One vector is turned by the same rotation once a tick. Each row is the vector after some number of ticks, and that number follows the row.
The counts run from 0 to 198.
67; -29; 10; 15; -10; 9; 5; 44; -27; 22; 36; 15; 68; -29; -37; 67; -23; -26; 28; 29; 5; -17; -28; -20; -10; -2; 39; -25; -19; 3; -9; -13; 25; 6; 10; 19; -20
167
56; -21; -14; -6; 2; 20; 6; 61; -18; 38; 30; 5; 33; -35; -23; 31; -2; -4; 32; -24; -8; -26; -62; -24; 23; 11; 10; 36; -31; 53; -22; 22; 33; 1; 32; 1; -37
44
-18; -63; 1; -18; -5; 31; -9; 24; -16; 47; 27; 9; 49; 17; -19; 2; 19; -2; 75; -4; -10; -40; -17; -33; -16; -41; 42; 14; -39; 17; -43; 10; -22; -9; 13; 36; 1
84
51; -17; -4; 24; 25; 79; 4; 18; -37; 18; 30; 18; 26; 20; 7; 36; -65; -12; 4; 60; 6; 30; -36; 24; -9; -16; -55; -13; 16; -22; 8; -34; -8; 8; -16; 16; -6
24
-43; -64; -31; -32; -1; 29; 14; 31; -3; 12; 46; 44; 2; -17; 27; 32; -3; 19; 63; 51; 39; 29; 37; -21; 7; 9; 6; 3; 6; 22; -21; -44; 29; -31; -24; 20; 15
74
24; -29; -7; -23; 20; 53; -8; 47; -31; -10; -21; -13; 24; 43; -9; 5; 37; -24; 52; 20; 27; -12; -39; -33; 16; -11; -25; 31; 10; 33; -77; 31; 21; -9; 13; 1; -20
121
10; -81; -27; -5; 64; 3; 0; 58; 0; -11; 2; 3; -13; 9; 39; 8; 3; -17; 33; 24; 41; 19; -10; 4; 12; 35; -6; 28; 51; 14; -43; -38; 38; -24; -9; 12; -24
115
37; 26; -48; -46; -21; 71; -6; 11; -14; 35; 1; 3; 22; 32; -10; 18; -20; -32; 7; 23; 8; 10; -45; -8; 14; -48; -59; -2; -28; 14; 2; 2; 38; 56; -1; 43; -17
134
31; -61; -7; -27; 9; 27; -10; 78; -4; 1; -35; -13; 0; 45; -4; 23; 13; -32; 41; 2; 53; 35; -23; -21; 33; -6; -2; -4; 1; 16; -38; -30; 49; 14; 6; 31; -17
123
34; 4; -43; -38; -17; 60; -7; 22; 14; 43; -16; 10; -7; 29; -4; 21; -33; -29; 0; 23; 7; 40; -19; 6; 29; -46; -41; -14; -32; 5; 21; -37; 53; 46; -1; 51; -23
135
50; -35; -3; -9; 13; 16; -24; -3; 10; 24; 12; -1; 26; -32; -52; 64; -30; -15; 18; 57; 0; -19; 11; 1; 1; -4; 21; -12; -21; 8; 22; -36; 75; 5; -9; 53; -50
172
24; -22; -34; 1; 55; 28; -9; -28; -21; 2; 49; -22; 30; 0; 28; -4; -20; -25; 21; 49; -16; -28; -39; 17; 19; -20; -64; 42; 21; -37; -12; 17; 7; -54; -21; 17; -36
105
30; -50; 19; 33; -11; 52; 6; 45; -49; -5; 57; 4; 33; -9; -20; 57; -45; 17; 48; 23; 18; 4; -21; -2; -12; 20; -5; 0; 11; 49; -10; -42; 7; -18; -1; -9; -17
159
8; -25; -69; -12; 36; -23; -13; -4; 52; 41; 19; 15; -14; -30; 11; 23; 4; -19; 17; 33; -25; -26; 25; -4; 33; -26; 13; 27; -33; -6; -8; -17; 65; -41; 0; 40; -54
181
-9; -7; -34; -5; -13; 31; 28; 17; -13; 10; 60; 46; 29; -31; 30; 48; -19; -17; 24; 65; 30; 26; 16; -27; 36; -29; -39; -15; -15; -10; -17; -20; 17; -39; -9; -6; 26
69
34; 29; -45; -34; -5; 73; -20; 4; 0; 34; -18; 9; 5; 60; -19; -8; 4; -25; 24; 30; -8; -17; -33; 3; -21; -44; -32; 18; -25; 25; -29; 13; 35; 47; 7; 49; -31
133
32; -43; 29; 51; 3; 51; -20; 37; -19; 10; -4; 8; 10; 28; -60; 38; -6; 9; 65; 37; -12; -22; 18; -4; -20; -15; 11; 7; -17; 54; -34; -24; 0; -49; 7; -1; -26
161
34; 38; -61; -19; -1; 66; -11; 17; 15; 52; -13; 44; -2; 44; 0; -9; 1; -17; 11; 29; -31; -3; -18; 10; 2; -72; -37; 28; -54; 5; -24; 3; 4; 26; 14; 36; -18
137
-29; -53; -47; -43; 19; 30; -2; 44; 22; 37; 5; 10; -23; 46; 35; -27; 8; -3; 51; -33; 20; 13; -9; 4; 8; -13; 10; 30; -18; 27; -15; -33; 35; 22; 7; 47; -29
5
-6; -18; -28; -8; -20; 81; 3; 14; -20; 21; 32; -22; 29; 76; 14; -27; -26; -15; 40; -30; -1; -13; -60; 8; 0; -36; -49; 14; -24; 29; -20; -4; -4; 26; 2; 15; -22
11
15; -80; -35; 14; 53; -2; 2; 52; -3; -4; 11; -4; -16; 1; 53; 14; 6; -16; 24; 32; 25; 29; 2; 2; 43; 5; -24; 29; 36; -33; -21; -34; 25; -59; -15; 8; -22
111
18; -65; -5; -27; 34; 40; 7; 53; -43; -28; 11; -20; 28; 8; 16; 22; -2; -22; 42; 18; 53; 5; -44; -14; 23; 25; -36; 23; 45; 27; -36; 3; 42; -9; -5; 5; -23
118
-45; -58; -37; 1; -9; 16; 9; 25; 8; -14; 37; -3; 5; 54; 35; 21; 0; -26; 57; 11; 51; -8; 32; 13; -3; 1; 23; -7; 10; 20; -54; -61; 37; -35; -12; 16; -24
197
29; 6; -69; -24; -14; 36; 10; 41; 15; 57; 20; 37; -7; 10; 33; 19; -38; -19; -6; 19; -6; 41; -20; 12; 22; -33; -30; -3; -30; -16; 25; -45; 31; 35; 5; 40; -19
139
-2; -47; -24; 14; -15; 52; -16; 38; 20; 28; -8; -12; -14; 95; 16; -16; -28; -17; 32; -21; 8; 24; -19; 30; 15; -49; -15; -4; -21; 12; -2; -60; 14; 3; 8; 22; -27
13
45; -40; -5; 30; 34; 60; -19; 29; -9; 21; -8; 25; -21; 21; -6; 36; -51; 2; 14; 76; -1; 48; -4; 32; -9; -20; -42; -10; 17; -25; 13; -64; 5; -12; -22; 14; -13
25
-44; -10; -52; -19; 10; 33; 21; 17; -18; 18; 62; 55; 32; -30; 22; 19; 11; 11; 58; 64; 10; -6; 22; -32; -11; -27; -8; 13; -7; 13; -63; 1; -7; -46; -12; -3; 21
72
56; -27; -17; 2; 51; 36; 5; 50; -37; 36; 41; 39; 22; -55; 2; 40; -29; 14; 27; 54; -5; 31; -39; -12; -7; 25; -23; 28; 24; -2; -11; 0; -10; 1; -4; 9; -2
32
-45; -45; -5; -39; -9; 54; 14; 11; -43; -4; 65; 14; 46; -22; 5; 33; -14; 20; 70; 32; 27; 15; -4; -49; 9; -4; -9; 1; -15; 33; -5; -6; 21; -18; -28; 22; 17
77
-1; -71; -1; -5; 14; 34; -26; -24; 12; 40; 11; -35; 13; 46; -27; 14; -22; -9; 46; -3; -12; -33; 7; 6; -26; -36; 30; 0; -36; -6; 17; -47; 20; 1; -10; 69; -47
91
-5; 41; -55; 1; -20; 49; 9; -24; -7; 2; 56; 24; 38; -4; 10; 27; -26; -22; 17; 78; 13; -31; 24; 0; 2; -36; -58; 1; -8; 20; -38; -3; 34; -41; -26; 7; -7
64
38; -20; -24; 13; -11; 14; -17; 21; 27; 15; -4; -26; -17; 36; -37; 30; -16; -18; 19; -7; 0; -29; 4; 14; 5; -5; 6; 22; -30; 71; -2; -36; 81; -10; 2; 23; -77
50
45; -55; -11; 5; 25; 12; -18; 66; 11; 32; -13; 14; -25; -6; -34; 27; 21; 9; 37; -1; -13; -5; 1; -16; 28; -2; 22; 49; -37; 44; -13; -10; 42; -35; 24; 23; -44
42
